In the data rows, the value 128 means zero.
Some points, each followed by its number:
[145 117 142 132  98 103 128 111 110 122 136 127 139 152 115 121 131 130
 121 103 118 106 161 140  98] 0
[153 130 166 113 104  98  70 101 118 181 203 166 166 195 105 137 135  97
  91  81  82 121 211 127 246] 1
[148 125 101 139  81 135 118  94 114 151 192 133 146 169 123 169 141 145
 108 100  81  84 197 126 170] 2
[117 181  82 152 133 173 152 194 158  89  99 119 123  30 148 183  83 164
 143 114 101  93 119 119 138] 3
[115 147 118 138 155 142 151 191 159 107  83 119 138  41 145 129 102 136
 132 135 139 139 104 119 128] 4
[147 107 126 134 108 124 118  94 120 149 173 127 143 172 119 145 148 145
 118 110 111  84 169 130 139] 5
[106 116 132 128 171 123 143 163 156 126  81 117 147  59 128 112 114 131
 139 131 159 134 108 133 111] 6
[108 130 129 127 158 136 154 171 147 113  76 116 128  62 137 113 110 124
 143 141 156 142  89 127 102] 7
[140 118 129 125 116 114 118  95 120 146 164 135 140 163 119 127 147 123
 113 115 118 123 167 132 166] 8
[126 104 218  95 173  22  74  67 122 160 164 171 155 190  96  64 150  60
  91 118 132 191 176 146 227] 9
[128 133 106 120 113 125 126 110 116 136 149 134 119 157 128 134 130 126
 129 125 103 130 144 127 142] 10
[120 170  66 131  98 140 148 123 119  94 128 129 106 125 149 152 124 135
 130 123  96 136 128 125 105] 11
[134 122 157 107 128  98 105  90 112 139 150 148 124 189 118 103 145 101
 116 129 133 154 137 133 144] 12
[104 132 130 129 166 131 154 180 154 108  69 119 134  47 140 115 104 127
 140 145 154 144  88 127 105] 13
[156  99 134 153  97 166 122 106 111 175 170  96 124 153 105 154 145 151
 147 105 122  59 154 119 146] 14
[144 105 127 139 112 158 125 115 121 159 160 109 129 145 114 150 144 150
 141 119 127  78 143 123 137] 15
[136 115 147 127 129 114 112 117 125 155 153 132 148 141 111 132 135 125
 126 103 119 103 163 130 165] 16
[156  95 110 148  86 167 129  91 106 177 182  97 129 170 101 170 154 166
 149  95 108  35 175 121 130] 17
[125 138 136 113 131  96 118 113 123 119 128 148 130 149 128 111 127 107
 116 124 121 157 134 133 131] 18
[154  98 129 133  99 125 113  78 114 160 187 125 142 196 113 144 157 146
 117 107 112  76 177 131 139] 19
[113 130 117 128 147 134 143 164 144 121  94 122 134  78 133 125 108 127
 133 136 137 136 113 130 120] 20
[ 95 157 129 130 171 117 139 197 161  97  56 128 134  31 143 118  85 120
 136 145 136 160  84 128 112] 21
[105 146 125 128 162 119 137 175 156 101  76 133 135  53 143 121  99 122
 125 144 135 160 105 133 115] 22
[129 108 129 141 132 155 136 136 136 148 126 114 119 118 126 136 134 146
 145 142 140 108 104 120 108] 23
[135 113 141 131 131 133 124 124 129 144 133 123 128 138 118 128 130 135
 133 129 131 113 128 129 123] 24
[131 130 126 114 127  81 110  86 126 109 123 155 124 191 131 106 135 121
  94 151 103 163 119 134  86] 25
[139 116 135 130 115 129 119 111 121 145 160 129 135 154 125 135 142 130
 121 121 124 115 153 128 156] 26
[168  88 136 147  72 211 109 117 105 183 166  88  93 204  91 164 159 168
 167 141 119  44 102 110 102] 27
[143 115 136 130 111 129 116 105 118 147 168 131 135 164 124 136 145 129
 120 120 122 112 158 128 161] 28
[132 121 155 125 131 136 113 130 129 144 132 129 121 145 119 122 131 121
 130 136 136 129 120 123 140] 29
[124 140 112 124 123 133 132 122 126 115 126 133 115 138 137 126 130 124
 124 140 126 147 120 130 120] 30
[117 148 120 143 132 149 138 163 134 108 112 127 120  90 145 143 113 138
 134 140 129 124 107 120 119] 31
[133 112  99 132 113 134 135 109 132 136 132 119 133 149 126 135 137 150
 120 134 119 109 135 137  93] 32
[137 118 178 108 132  73  87  86 116 156 169 157 147 189 104 100 143  88
 102 108 114 153 177 137 198] 33
[124 210  27 137  66 199 187 181  98  51 100 106  76  44 189 175  89 139
 161  97 101 131 114 107 111] 34
[122 150  56 129 101 158 170 126 118  96 103 107 107 105 145 141 124 137
 135 128 135 138 109 125  75] 35
[117 147 105 126 128 145 142 144 128 111 103 125 111 107 136 132 118 131
 139 135 132 144 104 126 108] 36
[106 111 137 124 172 142 141 173 150 132  72 115 129  66 132 112 109 124
 150 154 166 147  74 126  93] 37
[117 111 210 112 204 123 121 183 148 135  86 129 149  79 132  75 138  98
 151 154 224 160  71 119 156] 38
[131 127 137 108 127  85 109  84 119 135 142 147 132 179 112 105 138 105
 110 116 116 150 152 139 137] 39
[104 111 138 122 184 122 151 176 158 130  70 115 151  41 128 110 112 128
 143 138 177 134  97 137  97] 40
[139 137 110 121  92 130 124  88 106 116 153 140 106 194 133 131 143 128
 114 140 111 139 131 126 104] 41
[134  96 133 136 121 153 141 126 129 141 144 109 140 129 140 112 150 135
 129 137 167 125 146 135 139] 42
[145 107 148 131 120 118 108 102 119 163 177 132 149 162 110 142 147 132
 123 101 115  86 176 128 175] 43
[100 172  96 138 144 141 157 192 144  77  79 129 130  34 163 136  93 134
 133 138 128 155 107 124 122] 44
[149 115 152 129 109 112  90  93 119 175 203 151 157 186 110 155 148 125
 105  92  88  87 194 120 213] 45
[122 144  47 164  92 210 193 153 101  89 135  96  99  88 184 184 153 175
 157 153 141 105 106 103  88] 46
[146 119 128 128 124 142 131 102 109 152 188 120 125 168 132 145 164 130
 145 103 140  85 150 123 178] 47
[118 142 111 128 120 151 140 136 121 121 111 118 108 112 128 136 119 129
 145 127 134 135 105 124 109] 48
[ 92 180  97 138 152 130 156 207 156  69  74 138 132  18 166 144  85 133
 127 134 116 154 101 125 122] 49
[117 155 139 115 135 108 123 138 124 106 113 146 121 125 136 117 114 110
 128 124 122 154 116 127 126] 50
Which three points above are nearest to each new point? Their numbers follow each, nearest first.
[141 111 161 114 122  88  93  82 117 160 171 151 146 194 106 113 145 105
 103 113 111 135 173 136 175] ~ 33 8 39
[128 119 143 130 147 114 133 129 134 110 115 124 133 117 130 115 129 133
 132 131 148 117 120 136 111] ~ 24 30 29
[157  93 104 150  82 175 132  90 105 181 184  92 127 169  99 175 156 172
 154  93 108  25 175 119 127] ~ 17 14 15
[124 140 112 124 123 132 132 122 126 115 126 133 115 138 137 126 130 124
 124 140 126 147 119 130 120] ~ 30 48 36
[124 135 104 124 122 123 141 117 129 116 118 125 120 130 137 120 128 126
 125 135 133 147 122 131 109] ~ 30 36 48
[130 128 125 121 116 128 134 107 118 107 145 139 120 161 150 115 147 123
 117 145 140 154 122 122 126] ~ 30 18 41
[121 132 121 126 126 121 127 125 128 122 123 136 128 131 127 129 125 130
 121 135 118 138 129 127 114] ~ 30 24 50
[127 132 134 115 124  96 121 110 122 119 128 148 132 153 130 110 130 111
 110 130 126 158 135 136 117] ~ 18 39 30
[144 134  76 131  72 140 124  55 102 120 182 141 102 232 135 152 169 144
  96 151  91 131 146 120  97] ~ 41 10 19
[110 175  84 146 130 166 159 198 152  91 110 111 123  39 154 178  88 160
 147 117 101  91 112 118 133] ~ 3 44 4
[128 108 129 143 134 157 137 140 139 147 122 113 118 113 127 136 132 147
 147 144 141 109  99 119 106] ~ 23 24 48
[149 120  96 143  74 133 117  93 116 154 199 134 155 166 122 174 137 150
  98  98  71  83 217 128 174] ~ 2 5 19
[124 141 113 126 123 136 130 125 127 116 126 129 115 137 136 123 132 124
 127 139 129 145 121 128 126] ~ 30 48 36
[132 104 129 139 133 163 134 142 137 149 121 103 120 118 125 135 129 147
 144 145 153 106 102 121 109] ~ 23 24 48
[127 133 132 115 126 102 121 110 122 119 130 145 130 153 129 114 130 113
 115 129 123 152 135 134 122] ~ 18 30 39
[124 140 113 124 124 130 130 124 125 113 127 133 119 135 135 128 127 125
 121 137 126 146 122 126 120] ~ 30 50 36
[143 134 113 121  90 128 119  79 102 122 163 140 105 208 129 132 148 128
 115 136 109 131 137 127 109] ~ 41 10 28
[158 126 167 114  97 102  66  97 117 188 211 165 168 203 103 142 137 100
  89  80  78 114 218 127 249] ~ 1 45 33
[120 143 123 143 128 151 137 156 132 113 118 126 118 100 142 142 118 138
 135 141 131 119 109 120 118] ~ 31 36 48
[113 134 111 131 142 132 146 156 143 119  95 119 131  72 136 128 112 134
 136 133 135 137 113 131 115] ~ 20 31 36
[154  94 109 148  89 171 132  95 108 176 177  94 128 164 102 170 153 168
 153  97 112  33 169 120 125] ~ 17 14 15
[131 114  95 131 114 131 136 108 133 133 129 120 134 149 128 133 136 150
 117 136 118 113 134 139  88] ~ 32 24 30
[124 139 133 136 137 138 134 155 134 107 120 130 125 104 145 136 121 135
 133 140 131 129 112 122 127] ~ 31 36 20
[122 197  98 148 113 180 154 223 142  79  89 117 114  15 133 180  82 150
 154 106 104 100 124 120 154] ~ 3 44 49
[126 133 150 115 137  95 118 121 126 117 124 143 134 136 129 104 124 106
 118 121 132 155 136 138 144] ~ 18 50 29
[137 128  52 148  61 209 206 155 114  96 145  98 103  81 179 188 146 168
 164 149 140  99 114  94  91] ~ 46 35 34
[138 104 139 130 124 129 120 114 128 146 135 122 128 153 113 129 135 137
 130 132 128 112 130 129 113] ~ 24 29 32
[119  94 237  93 207   0  66  39 125 164 174 175 162 190  88  48 164  48
  87 116 141 200 187 151 255] ~ 9 33 12
[147 110 158 133 119 115 103 103 120 161 180 136 155 162 111 142 148 129
 117 100 115  88 178 125 188] ~ 43 16 45
[142 145 101 122  79 132 119  70  96 116 166 146  96 229 133 136 156 125
 107 149 101 147 130 121  95] ~ 41 25 10
[140 101 143 132 124 129 119 116 130 149 136 121 132 149 111 130 135 138
 131 129 128 107 134 130 118] ~ 24 29 26
[129 138 121 125 115 125 122 115 120 130 145 136 123 144 125 134 129 118
 119 125 109 138 148 128 153] ~ 10 26 8
[106 147 123 128 158 122 137 173 154 102  79 133 133  57 143 123 100 123
 126 144 133 159 105 132 116] ~ 22 13 4
[159 113  99 141  72 175 129  73  91 152 197 107 103 210 115 170 171 161
 150 106 113  50 154 115 116] ~ 17 14 19
[164 138 178 108  74 102  54 106 111 184 209 173 164 222 102 126 125  84
  79  74  64 139 223 127 251] ~ 1 45 33
[143  91 150 137 114 129 116 113 126 156 138 118 136 150  99 124 132 143
 125 129 125 100 142 131 111] ~ 24 15 0
[123  98 231  90 192   0  66  39 119 159 171 177 154 206  91  50 161  51
  88 118 138 200 180 151 239] ~ 9 33 12
[164  93 140 142  79 197 110 117 106 175 161  95  97 198  96 156 155 160
 162 139 121  58 104 114 105] ~ 27 14 15
[136 112 139 131 129 135 125 123 129 146 135 122 128 138 117 130 132 136
 134 128 130 110 129 128 124] ~ 24 29 23
[141 133 113 120  89 130 119  84 105 121 152 142 106 202 128 130 141 129
 110 142 107 141 131 130  96] ~ 41 10 25
[160  95 127 136  95 123 109  70 114 165 195 129 149 205 112 150 159 149
 110 105 105  72 187 131 143] ~ 19 5 2
[142 144  90 127  75 144 127  71  94 114 168 141  94 224 138 143 160 132
 109 152 103 142 129 118  92] ~ 41 10 25
[168 138 185 106  71  99  47 108 111 191 215 176 171 225  99 126 122  80
  75  67  58 138 233 127 255] ~ 1 45 33
[136 118 183 105 134  65  82  84 116 156 168 162 149 192 102  96 141  83
  98 108 112 160 180 138 202] ~ 33 9 12
[136 123 156 125 125 133 110 124 125 145 141 132 121 156 117 123 134 121
 127 132 129 127 128 123 149] ~ 29 24 26
[145 125 105 138  87 135 119 100 116 149 184 131 144 161 123 164 139 144
 111 104  88  89 188 126 166] ~ 2 5 43
[117 186  81 157 134 177 155 207 163  86  95 116 127  10 149 190  76 169
 146 108  98  86 124 119 146] ~ 3 49 44
[123 141 112 124 123 131 131 124 125 113 127 132 119 135 135 129 128 126
 121 137 126 145 122 126 120] ~ 30 48 36
[120 207  91 151 112 189 160 238 145  70  80 113 111   0 135 187  76 155
 159 105 103  97 119 118 153] ~ 3 49 44
[154  97 130 134 101 126 114  80 114 160 184 124 141 193 112 143 157 146
 120 108 114  76 174 131 138] ~ 19 5 43
[ 82 164 138 123 197 100 148 225 174  84  17 133 143   0 142  93  65 102
 137 141 145 195  79 137 113] ~ 21 22 13
[118 160  87 153 127 155 148 175 147  98 106 121 131  47 151 166  99 153
 147 121 112 101 113 118 135] ~ 3 31 4
[139 104 141 130 125 126 119 115 129 145 135 123 131 151 113 128 134 136
 129 130 128 112 134 131 117] ~ 24 29 26
[164  93 135 146  78 204 112 121 108 175 162  92  96 193  96 162 155 166
 164 141 120  52 103 111 105] ~ 27 14 15
[155  86 110 155  88 156 134  81 105 175 200  94 140 168 101 175 166 172
 147  89 112  19 193 117 140] ~ 17 14 19
[140 107 126 137 115 152 128 119 125 160 147 112 128 141 113 146 141 148
 142 121 127  86 135 121 130] ~ 15 24 14
[156 101 132 154  95 168 122 109 111 176 170  96 124 150 105 157 144 151
 146 104 120  59 154 118 148] ~ 14 15 17
[132 123 110 122 111 129 124 104 116 144 152 131 118 166 124 135 133 130
 128 130 105 126 142 128 136] ~ 10 26 28
[141 141 101 120  85 130 120  70 100 118 163 146  97 224 134 132 157 127
 107 148 105 146 129 124  98] ~ 41 25 10
[115 128 116 129 145 131 143 152 143 125 100 120 134  78 135 128 116 135
 134 134 136 133 114 131 118] ~ 20 31 36
[123 148  75 126 112 153 164 126 120 105 107 106 112 110 140 131 128 142
 136 141 137 141 115 131  86] ~ 35 36 48
[135 135  18 147  67 161 139  12  97 119 224 129  84 255 142 177 215 173
  91 177  75 111 153 108 100] ~ 41 19 2
[141 110 174 110 125  75  83  75 119 165 175 157 152 204 103 105 146  94
  93 113 106 148 183 140 190] ~ 33 39 12
[122 164  76 129 101 135 142 119 119 101 132 132 110 132 144 148 126 131
 127 122  98 136 133 126 113] ~ 11 30 10
[133 111  95 144 112 133 134  96 139 137 136 120 148 153 131 136 136 149
 103 141 102 118 152 141  97] ~ 32 10 24
[142 137 111 117  84 125 117  78 102 117 156 147 105 212 129 129 142 125
 106 142 102 147 135 131  95] ~ 41 25 10
[148 120 100 141  78 132 117  94 117 153 195 134 152 165 122 170 137 147
 100 100  76  86 210 128 172] ~ 2 5 19
[ 87 163 132 123 187 104 144 213 166  85  30 132 140   2 142 103  69 109
 138 140 138 182  82 132 111] ~ 21 22 49
